One vector is turned by the same rotation once a step. Each row is the vector after some number of steps, and that number follows the row.
The counts run from 0 to 157.
[165 107 146 144  95 137 118  93 150 105 102 101 162 101 150 199 136  72
 169 138  95 124 116 151 174  96 131 174 131 130 123 143 163 144 100 123
 143 162 153 133 167 112 125 132 116 131 131 133 166 135 142 175 121 139
 124 103 143 123 183  89 100  92]
82
[186  88 169 127  75 129 144 127 119 104 145  90 149 108 117 156 120 104
 167 151  96 117 104 141 186 138  78 159 133 112 143 171 145 161 119 116
 152 153 136 124 152 142 152  92 131 118 125 131 118  93 154 192 111 150
 136 120 116 101 157 117 113  96]
152
[146 112 135 139  85 149 109 130 105  80 147 107 145 115  93 165  86 129
 165 108  89 122 111 131 192 141 121 166 155 124 103 167 156 100 109 100
 163 168 141 138 156 111 102 112 105 118 139 127 128 128 141 179 126 161
 130 104 117 130 170 115  75 109]
12
[151 114 133 126  96 143 112  91  86  98 165  93 109 113 115 166 105 111
 179 147  92 117 113 133 198 147 115 120 159 102  83 173 132 129 110 127
 153 151 144 113 140 150 120  87 105 141 136 100 123 100 176 195 113 141
 117 125 110 142 153 109 105 122]
10
[139  71 127 127  78 140 104 110 116 115 144 109 129 109 111 146 129 105
 123 155  64 112 119 152 173 115 106 170 156  88 116 164 156 107 114 110
 166 175 137 124 171 141 128  79 134 101 139 102 126 131 146 156 143 124
  84 147 113 151 159  77 123 141]
5
[147  86 156 116  93 140 138  80 133  87 144 114 122 123 115 137 130  87
 171 145  76 123  78 150 163 106 107 143 129 118 141 147 156 131 125 134
 154 177 146 143 165 152 143  90 130 104  95  89 160 108 164 181 144 127
 101 124 137 127 169 106 100  92]
3
[148  71 115 103  79 134 149 108 107 104 150 103 131 110  89 183  91 112
 130 157  91 111 127 150 143 150 104 128 152  94 120 144 141  96 114 111
 129 153 151 137 171 131 121  84 148  63 123 113 120 131 142 191 131 153
 110  94 105 124 142 108 108 124]
7
[131  72 107 113  78 174 142  86 135 129 124 112 137 126 108 196 125  92
 139 135  98 115 140 118 159 110 138 144 161 122 118 144 131 109 116 110
  81 174 155 108 176 112 116 107 111 107 143 125 136 123 144 177 104 152
  91 121 146 181 155  82 101 120]
129
[138 101 112 121  70 178 147  92 134  86 150 156 121 130 101 163 128 130
 139 143 121  95  91 109 176 150 109 145 129 132  96 144 115 133 148 107
 143 160 155 125 164 122 140  99  98 115 147 108 141 101 161 207 121 168
  90 155 137 135 153  92  97 119]
50
[152 129 132 132  90 131  65 121 129 131 111 117 160 110 153 181  95 100
 110 168  87 106 134 148 180 111 113 152 144 123  94 145 159 104 105  96
 146 160 149 137 182  90 113 103 104 134 146 136 109 159 137 190 109 138
 117 111 118 144 148  92  93 122]
76
[157 125 128 103  94 146 107  94 109 150 139 146 134 126 122 167  78 116
 128 127 112  95 153 105 161 143 110 107 162  86 104 165 149 108 144 157
  91 145 161 137 206  99 145 119 111 129 142 154 112 165 150 200 126 140
 123 105 116 132 125 100  96 118]
118
[158  85 157  89  92 140  96  97 122 143 140 116 115 161 110 154 114  97
 137 174  78 102 104 163 148 102 105 123 146 127 143 152 110 102 135 123
 121 148 138 126 176 123 161  79 113 113 122  96 120  95 154 199 134 133
 109 122 127 153 151 110  77 113]
67
[143  94 149 132  92 150 113  91 154 129 111 138 157 135 122 157  82  98
 122 138  81 104 125 132 144  87 124 148 145 117 154 138 163  96 129 154
 106 173 151 138 213 100 146 133 111  96 103 132 147 174 135 172 143 129
 101 108 143 127 164  99  85 101]
124
[146 113 144 139 104 164 118  95 142 126 106 125 157 126 111 154  95  98
 150 118  87 115 132 114 169  98 125 162 155 104 136 146 174 116 134 153
 117 180 146 136 203 117 149 122 102 112 101 131 152 182 149 153 129 136
 115 119 140 153 162  75 100 138]
123
[156  81 116 139  63 154 146  97 147 100 121 157 140 117 129 139 134 114
 112 164 107  89  92 129 153 117 132 187 125 101 140 137 149 133 143 141
 158 174 153 118 180 102 169 120 111 111 112 120 171 154 151 157 135 140
  88 134 136 111 166  83 126 124]
44
[160  95 132 149  86 154 133 106 143  95 133 131 153 128 119 138  78 149
 123 144 126 119 133 147 209 127  91 164 162 134 124 122 138 162 107 146
 138 148 162 107 186  81 138 142 105 145 129 160 158 143 136 201 119 135
 124  96 151 116 116 107  86 120]
33
[175  97 117 122  54 143 116 116 114 124 138 109 134 149 129 173  95 114
 134 191 104  86 138 158 155 122 121 135 141 140 125 142 125 136 109 149
 119 155 159  85 170  96 153 102 112 132 150 170 112 108 153 178 118 134
 111  80 128 103 154 114  84 112]
28
[156 131 134 125  98 153 113 103 159 108 156 150 133  96 125 160  78 116
 115 165 119 108 100 119 162 140 105 144 148  92  82 158 136 118 154 117
 154 142 139 150 165 138 177  94 108 105  97  86 125 140 145 224 128 130
 118 150  94 139 141  97 116 112]
56
[183 123 133 103  92 135 109  88 111 113  96 119 144 117 105 194 118 111
 189 138  99 111 119 151 141 110 143 171 139 112 102 156 136  95 132 137
 125 124 124 114 152 100 155 112 110 133 117 113 143 130 151 191 106 156
 152  56 104 151 158 118  87 121]
19
[180  86 128 103  73 160 127  63 108 137 152 133 108 138 108 163 111 118
 141 167  99  88 108 119 124 132 133 150 126 112 135 156 140 128 134 159
 147 153 135  98 161  94 186  97  93 105 128 127  99 137 145 163 141 131
 113 134 108 106 164 100 112 110]
107
[185  53 153 124  93 140 114  96 129 122 121 110 150 124 116 173 108 120
 152 162 106 121 108 166 147  97  80 185 146 115 137 144 126 128 108 108
 139 144 127  77 165  96 164 110 122 138 128 104 130 142 110 175 122 139
 136 106 122 150 134 116  97 143]
25
[169 104 131 113 101 134  83  93 118 136 142 114 148  85 133 201  85 126
 126 158  95 133 145 148 175 115 129 185 152 113  87 175 135 116 104 141
 153 135 127 128 139 105 152 115 107 129 148 110  96 121 129 199 111 124
 147 114 117 142 162 102 114 102]
17
[178  91 134 139  73 143 120  85 141  90 156 126 118  81 113 179 107 135
 153 159 124 116 103 153 160 132  63 153 135  91  90 142 153 132  99 118
 174 136 139 116 158 111 154 122 118 132 134 118 124 157 107 185 136 126
 112 127  94  86 122 126 101 123]
95
[181  99 144  98  77 133 110 108 124 119 119 120 135 104 115 179 168  89
 146 167  80 103 111 163 136 111 125 179 129 104 129 159 142 111 125 117
 162 138 122 136 155 110 151  71 122 120 137  94 117 113 141 189 112 148
 115 103  95 141 158 107 110 111]
147
[149 112 126 102  93 186 104  82 128 119 138 136 120 103  66 168  93 121
 153 122  89 114 136 121 160 116 145 150 173 107  82 146 139 100 140 153
 135 140 120 152 169 118 163 111  98 127 125 116 120 138 144 191 127 128
  99 118  95 184 126  87 104 118]
58
[143  85 111 110  66 173 163  63 121 100 166 141 100 114 108 181 119 123
 140 147 119  93 110 107 152 151 111 121 137 121 104 147 122 143 127 134
 135 155 170 118 158 122 146 112 100 106 145 109 127 121 149 198 120 150
  91 148 135 101 150 100 107 103]
49
[182 124 139 146  81 153  96  86 147 112 115 139 126 109 142 162 119 104
 150 175 110  88 109 148 143 102  90 131 115  96  92 130 160 131 114 149
 154 145 150 125 186  95 165 126 109 159 134 149 128 180 118 169 126 114
 111 116  98 106 135 105  95 109]
36
[177  74 151 113  66 129 142 127 109 117 152 106 144 124 112 141 128 119
 146 149  98 118 129 135 205 145 106 167 164 102 159 175 138 152 117 141
 140 149 146 119 156 136 138  97 140 120 144 131 132  80 162 192 106 146
 120 103 140 105 147 114 109  92]
151
[141 112 144 105  86 127 102  75 124 127 139 118 125 104 149 172 123  98
 158 140 102 130 143 146 208 107 135 142 164 104 110 170 151 134  95 178
 113 145 155 120 166 117 113 132 118 159 143 130 163 125 156 208 103 108
 120  82 141 145 141 116 100 101]
80
[186  95 134 127  58 149 103 128 126 117 132 106 140 144 137 182 122 122
 157 161 122  79 117 144 162 114 103 128 126 123 114 152 131 128 115 118
 111 158 160  98 165 103 155 111 122 155 173 172 118  99 139 193 117 142
 113 106 134 108 153 123  79  86]
29
[134  91 155 115  90 125 158  78 117  98 134 127 129 119 115 164 134  90
 157 136  85 117 107 131 168 113 126 136 135 104 152 155 153 127 126 144
 128 157 148 147 186 140 131 102 123  88  99  98 161 101 181 187 122 143
 112 113 146 120 167 100 107  92]
2
[177  87 126 102  68 163 114 121 114 116 135 141 140 155  99 137 127 141
 143 146 117  76 102 109 147 150 121 169 143 112 119 170 119 122 179 123
 120 157 146 103 158 119 179  92 135 124 146 137 137 109 152 200 136 166
 109 119 124 146 157 102 108 124]
109
[188  73 147 136  84 141  99  92 104  95 130 117 127 130 107 139 109 120
 153 147  90 120  99 152 174 136  72 176 142 128 132 143 143 137 113 112
 192 146 136 102 163 107 135 106  99 145 120 115 110 136 131 178 129 149
 126 127 101 124 117 117 109 146]
154
[134 102 152 125  84 150 122  99 136 108 181 143 125 110  89 144  74 148
 118 131 100 114 117 113 174 131  91 133 160  87 123 151 150 108 122 133
 153 158 149 164 187 112 147 120 103 100 119 123 117 146 136 185 144 127
 102 145 125  90 141 110  85  94]
54
[172 119 135 145  99 166  95 113 137  95 121 128 142 137 122 132  65 125
 137 174 110  89  96 118 164 127  98 132 137 133  96 132 137 128 159 104
 145 168 154 121 173 115 181 100 103 131 109 127 119 157 141 199 149 134
 126 133 103 145 148  92  93 135]
115
[172  80 112  95  61 167 110  87 108 121 150 146 121 138 111 164 113 131
 136 143 105  77  99 126 133 141 133 170 125 131 129 163 121 118 155 131
 139 156 140  96 156  96 178  95 102 112 156 136 113 119 148 189 141 149
 111 137 121 116 170 102 108 103]
108
[166  71 164 130  87 171 141  99 116 131 163 118 132 151  83 136  77 141
 159 114 109 109 128 105 184 138  82 131 162 118 153 160 133 152 128 150
 116 160 148 105 184 107 162 132 110 128 121 150 105 141 146 178 130 141
 126 149 138 115 134 106  85 117]
112
[142 147 125 127  73 147 117 114 156  98 150 105 136  85 132 177 134  97
 158 131  92 105 124 130 173 124 156 151 162 102  89 155 160 108 104 129
 153 151 147 152 154 123 106 105  97 134 139 133 151 124 152 181 102 149
  99 114 113 116 168  94  88  88]
140
[157 125 145 128  91 133 118  87 124 127 122 107 150  97 165 187 128  74
 159 147  94 127 141 136 198 110 134 162 140 123 113 165 160 149  92 154
 126 156 154 125 163 123 119 123 103 146 131 133 163 125 155 191 103 129
 128 102 153 126 169  92 104  94]
81
[162  82 152 131  85 140 113  99 149  95  85 117 159 110 123 178 140  92
 168 149  97 127 100 170 163  82 107 191 123 116 138 147 158 130 108 108
 142 161 131 129 180 112 131 125 116 134 125 109 169 143 129 169 127 138
 110  97 135 140 156 112  85 108]
83
[151  81 124 125  66 106 114  85 133 123 121 126 130 112 137 144 124 103
 127 179  87 115 119 173 165  97 108 169 148  74 139 151 162 112 100 155
 133 152 152 101 181 120 133 109 145 124 115 109 167 154 144 160 124 111
 103  76 127 117 138 109 116 141]
85
[150 109 152 113  95 130 121 116 169  88 133 136 144  91 105 159 142 120
 162 107  98 128 111 151 171 111 112 188 169  82 125 163 152  98 113 109
 146 136 126 155 179 121 119 111 124 128 117  97 172 137 125 198 105 144
 105 101 123 133 137 127  89 109]
142
[164  66 129 109  58 167 135 107 158 112 131 142 127 117  80 145 128 129
 113 176 118  91 127 148 148 101  88 153 134  80 120 138 135 119 144 131
 106 155 145 131 189 129 177  97 158 103 130 131 145 123 135 167 143 122
  71 121 117 133 121  96 111 118]
46
[186  89 132  90  56 138 124  95 121 107 120 115 118 118 109 171 162  96
 179 157  92 101 103 160 120 134 134 176 146  93 132 155 145  92 133 128
 157 131 129 109 151 124 139  77 122 123 128 108 144 132 145 184 115 156
  99  78  81 134 135 109 105 136]
148
[149  91 140 112  86 124 131  79 152 124 153 122 141  83 118 147  94 105
 135 159  82 139 140 159 176 107 125 179 169  86 141 144 152 135  84 175
 164 135 131 131 165 133 145 104 105 122  95 100 160 124 140 182 108 101
 115  99 110 122 138 109 117 112]
144
[148  87 137 115  77 143 120  92 143 117 156 111 129  91 126 165 108  96
 118 171  78 135 138 161 166 102 138 187 155 121 138 140 149 134  88 167
 173 140 125 136 154 122 151 105 106 105 115 111 134 109 139 186 112 107
 113 101 120 116 155 103 111  90]
145
